Each row is where one point has got to under a steady rotation. How many steps took it there?
The counts run from 0 to 662.
[  4  -8  24  -3 -20 -43  21  -7 -13 -10   3  16 -18   7 -12   4  -4 -13
 -21  -2  -3 -18 -21   8 -10  12   2   2   4   0   2  36  16   5  11  10
   7 -23   3  -9 -25  -6  -6  -8   2 -31 -10  10   5  -7  -4  -5   6  22
  -7 -20  16 -12  -7] -> 23
[ 18 -15  19  -1 -15 -29 -16 -28 -10  -2  -9  20   8  -4  -3  -8   4  -9
   1  -3  -5 -17   7   1 -25  -8  14 -28 -37 -20   0  -2  -2   5  21  14
  -9 -15   6  -5 -20  20   1 -17  -2   4   6  16  20  -3  14 -15   1   5
  -5 -16 -15 -19 -22] -> 406
[ -9  22   5   9 -21  -6   2  11  41  21   8 -14  11  25   0  -9 -13  31
  -1  -7 -19   5  25   0   4  -6  -8  -3  18  13  21  31   3  -7   1   1
  14  -7 -26  21   1   7  10   5 -24  10   1 -15 -19 -32   2 -20 -16   6
  -8 -16  13  -6  18] -> 0
[-15  -4  14 -19 -16   8  19  17  40   0  23  -1  13   4  -4  -3  -8  42
   2   4   2  11  -3 -20  15  11 -21   1  33  11  -1  34  -7   5 -23 -15
  19  -4   3   7 -10   2 -16  11 -10  15  -4  -8  -5 -11 -13   0   0  -5
  -2  -4  14 -15  24] -> 421
[  4 -24   7  18  -6 -11  -3   1  -5 -15  31 -14  19  16 -13 -17   7   9
 -16 -16  -8  12   0 -10 -11 -10 -39   6  16  -2   5 -18   8  24  16  -9
  -3  10  17   4 -13 -32 -28  16   4   2  -1  25 -12   9  23  11 -19  18
   5  -8   7 -13  -7] -> 222
[ 26 -15  -9  -5   4  -7  -2  -1 -57  12 -32  -8 -11   7  -9 -19   8   3
  14  -5 -10  27  -6   6 -22 -10  -3   7 -23  -5   0 -20  20   3   0   0
  -8   7   8  -8  17   6   7  -5  20 -23  27  -7  14   4  11  -5   2  12
  16  -3   4   8 -15] -> 439
[-13  -9  -9  -9  11  15 -28 -12 -13  -6  13  -8  13   0  18  -7  21  -1
   4  17   8  39  21  -2   3  -6 -20 -19  -4 -17  -4 -30 -24  15   8  -5
 -24   4  13  -6  -5 -10 -12 -10  -7  -3  -3 -16  10  12   6  14  12  -6
  -1   1 -21  -6  -7] -> 101
[ 15  -1  43  10 -18   1   0  -8  -8  13 -14  14 -13   5 -22 -15   8  15
  30  -9  -4 -18   6   0   4  -5   0 -24   1   1 -10  -1  14  -6  -7  26
  -4  11  -1 -11  -1  40   4   3 -10  -8  -3  -1 -14 -17  40 -18 -16  14
  21  15 -13  -1 -10] -> 535
[ 13  17 -26  10  -1  -4  10  -6   1  -3   2   8  -8 -12  16   3  -1 -40
 -29   0  -2 -10   5  18 -15  -3  30  26 -17  -5   3 -16  14   0  14  20
  15  -4 -16  24   7 -26 -13 -16  14 -22   1   3 -19  13  13 -11  -4  16
 -19   1   6   1  -2] -> 139
[ -7  15 -24  -3   4  10  -2   4  -7  11 -17 -21  18  20  22 -20  -9   1
   2 -19 -29  45  14  20  -2 -31  -3   4  20  -8  24  28   1  -4  13 -20
  14  -9 -16  -3  14 -10  13  11  -6  -3   8 -10   5 -15  -5   5  -5  -2
  -6 -12   9  14  22] -> 261
[  3 -10   1  44   0 -15   4  19   0  -2  -2  22  -9  15 -41  -6  19 -12
  13  -1 -19 -26  16  -3 -14   3 -15  10 -19  13  -2 -32  23   9  -1  16
   0  20  -2  -9   7   7 -11   3  13   0  -1 -20 -15  18  16 -32 -23   7
  11   4  -5 -12  -7] -> 182
[-13  14  10  -8 -13   0  21  -1   6  -4   6  27 -15 -13   7  11   7 -11
  -3  19  -4 -16   4   0   1  18  11   1 -22   8 -14  -6   7  -1 -17  28
  14   8  14  10  16  20 -37 -21  -3 -16 -12 -34  -8  24   5 -24  -1   5
   1  -1  -7 -16  -7] -> 272
[ 19   4 -10  12  11  18 -13  10   5  14 -40   5 -15   0 -13   9  -8   4
  31  -2   3 -10   4   5  -2 -14   2   0 -12   4  -3 -10   2 -20 -20  -1
 -12  11  -7  -3  24  31  51   8  13  15  18  -6  10   2  -1  -1   6 -22
  12  23  -9  13  -9] -> 503
[ -3  25  -2  31   9  -3   4   7  15  17 -23   5 -31   5 -24  18   5  -7
  16  19  14 -22   4  13   5  34 -24  -2 -11  13   4  -2  11 -25  -4  16
 -20  -7   1 -10 -17   7  27 -22  17 -11   0  -9  15 -14  -9   0  10  -8
 -22  13  -7   2  -3] -> 30
[ 11  -9 -31  -8  15 -14  14  14 -34  -5 -14   3 -14  17   7   6  -2  -4
 -14  -7 -12  21 -13  16 -22  -3  -2  33  -8   5  12   7  19   9  -1 -25
   8  -6   2   3  19 -25   7   9  15 -12  26  -9  10  23 -33  11  20  -6
  -5 -18  15   0  -1] -> 348
[  4  -9  29 -18 -13 -14  16  -4 -19 -14  -2   9  -2   7   5  20  -4  15
  -7   5   5  -8 -29   8   6  28   2 -16  23  18 -24  15  27  22  -3   3
  13 -30   9  -8  -3 -12 -18   0  -7 -12   7  19  -3   2 -11  23  14  -8
  14  -9  10 -18   5] -> 577
[-17  18  11  -3 -24  14   5   6  42  -5  35  -6  16   2  27  11 -19  11
 -20   3  -8   2  19 -10  14  14  -7   6  21   6   0  -2  -6  18  -8   5
  22 -18 -10  22  11 -14 -32   2 -17  17   0  -7 -20   7  -2  -5 -21  -9
 -11  -7   3 -22  17] -> 425
[-13  13  21   9  -7  -5  27  17  15  -2  10  -1  -7   1 -31 -11  26   1
  -4  26  10  -1   4 -14   2  26 -31  -1  -7   2   0 -11  -6   5 -10  22
 -25  24  20  -3 -25   6 -26 -22  13 -22  -9  -3 -11 -22  25  -8  -3  19
  -6  12   3  -4 -14] -> 359
[ -2   5  -7  -9 -14   0   7   3  37  15  -3  10 -11  -5  -3  16 -18 -10
   6   6   9 -18   0 -13 -10  -2  25  10 -39  -3   0  21 -21 -16 -13   9
  16  -4  -4  10  14  43   8 -14  13  29  -2 -21  -1   1 -29 -37  14 -18
 -16  -5  -5 -12  -8] -> 208
[-20   6   4  42   9  -6 -14  13  30  -5  10  -1   1  18 -26  -1  15  -8
   0  -6 -18  -8  43  -1   6 -14 -37   3  -4  22  19  -8   2   1   5  -3
  -5  15  -8  -2  -9   4 -13  13  -9  12 -17 -26 -18   7  13 -26 -27   8
   1  -5   1 -14   9] -> 93
[  0   9 -14  19   5   3 -19 -14  33  23  -6 -12   8   8  -8  -3   0  -9
   6  -5  15  -2  14  -7 -12 -14 -14  -5 -13 -11  14   4 -22 -20  11  -3
 -21  -4 -15   0 -26  13  25 -11  13   6   8  23  14 -32   1 -13  10  -1
 -28  -3  -3  -4  -8] -> 587
[-13  -7  -9  20  24   2  -4   9 -13 -13   8  25 -22 -14 -12  27  12 -34
  -6  22   9 -20   3   9  22  20  -2  13   4  11  11 -14   0   2  -6  -7
  -6  10  15 -11 -12 -19 -19 -12   5 -19 -21 -13  -6  48 -14  12  12   5
  -5  21  -1   3  10] -> 187
[ 35  -5  -6  12 -10   5   7  -6   5  -5   6 -12   6  -1  -3  -2 -14  -7
 -13 -18   3 -25  -1  -1 -23  -9   6  15  -4   1 -10 -35  17  10  10  16
   8   2  -6  29  20 -20 -16   9  16   7  16  24 -40  16  33  -5 -17   6
   4  11  10   2  -5] -> 46
[ 31 -26 -19  10  12   3  -7   7 -33 -10 -16 -15   5  19 -13   2  -2   8
   1 -24  -9   9 -16   9 -11 -16  -8  26  10  14  -2 -18  23  15   6 -27
   8  -3   0   3  13 -26  12  29  11   2  26  25   0  14  -2  30  -1  -6
   5  12  16   7   6] -> 640
[-21  -6  -8  12  20  -5   7   3   5  -4   1  24 -12   9 -13  10   8 -24
  -4   6 -14 -17  13   1   3 -10  17  22 -14  -1  20  20  -7  -1 -11 -19
  14   8   6  -5   5   8  -5  -6  -9   5 -23 -46  -2  38 -31 -22  -3   2
  -2  -6   6  -6   7] -> 477
[  4 -22 -31 -12  22   9 -35 -27 -10  -4  -7  -6  13  -6  27 -17   9 -28
  -3  -3  -8  28  15  -3 -22 -38  14   8 -31 -28  14 -24 -26  13  18  -5
 -10   2  -4  -5   4  -7   0   0   7  14   7  -2  13  12   2  -5   2   0
   0  -9 -23   0 -13] -> 434
[ 47 -26   9 -18 -13  -5  -1  -6 -18   5 -13 -17  10  -6 -10 -10 -16  12
   0 -24  11  -1 -35 -12 -18  -1  -8  -5  10   1 -15   2   5  -3   1  -9
 -12  -8   5   3   0  15  14   6  27   7  26  48   4 -20   7  17   3  -2
   9   9  12  -4  -7] -> 375
[ 11 -18   1  -7   9  26 -35 -17 -11   4 -18  -5  11 -19  26  -2  -7  -5
  21  -3  22   7  -5   1  18 -11  17 -33  11 -19 -13 -10 -14  -7   7  -8
 -11  -1  -8 -18  -1  15  11   4 -13  15  -5  22   9   9   3  16   9 -12
  16  30 -17  12  -1] -> 370
[ 18 -27   7 -33 -11  10  -3 -22 -11 -10  -7  -2  15  -9  22   3 -24   8
   1  -7  10   5 -23  -7   3 -17  32 -16  13 -17 -18  19 -12  10  -3 -12
  17 -23  -3  -6   4   9   7  11 -16  19  11  22  20  -3 -14  19   8 -18
  17   2  -4   0   7] -> 373
[  4  -3 -24  10  12  13 -26   4  -4  -3 -12 -25  14  13  11  -5 -12   0
  -3 -16  -3  10   3  11   4 -23 -21   9  30   3   2  -3   9   3  18 -22
  -3  -6 -15   0   3 -29  30  25  -6   4  20  26   3  -7  12  31 -12  -1
   0   6   7   9  15] -> 551
[ 13   8  11 -12 -19   1   8   4 -34  12 -24  -2  -6   6  -3 -21  13  14
  25  -5  -4  27  -6   9  -5  -4  -8 -23  -8 -11  -9  -9  19  -9 -10  18
 -10  11   2 -18  19  31   9  -4   5 -29  17  -2   8 -29  30  -8   2   9
  11  -3 -12   6  -7] -> 531
[ -1  -7  31   7 -17 -22  28   4   8  -4  11  22 -21  -9 -29  11  14  -4
  -5  14   8 -29 -12  -1  10  32  -8   4  14  18  -4  25   6  -6 -13   9
  -3  10  10 -15 -23  11 -10  -9  -2 -29 -10  -4  -7  -3   3  -6  -1  19
  -1  13  14  -9  -2] -> 448
[ -2 -22  -7  13   8   9  -6   8  12  -9   8   5 -12 -10 -21  31  -7  -1
  -3  15  29 -26 -19  -9  12  17 -13  16   1  16   0 -18  -9   7  -5 -17
 -12  -7   6   1  -7  -4   2  -5  12  15   7  27   6  26 -22  21  19 -19
  -8  21   1 -13  -8] -> 544
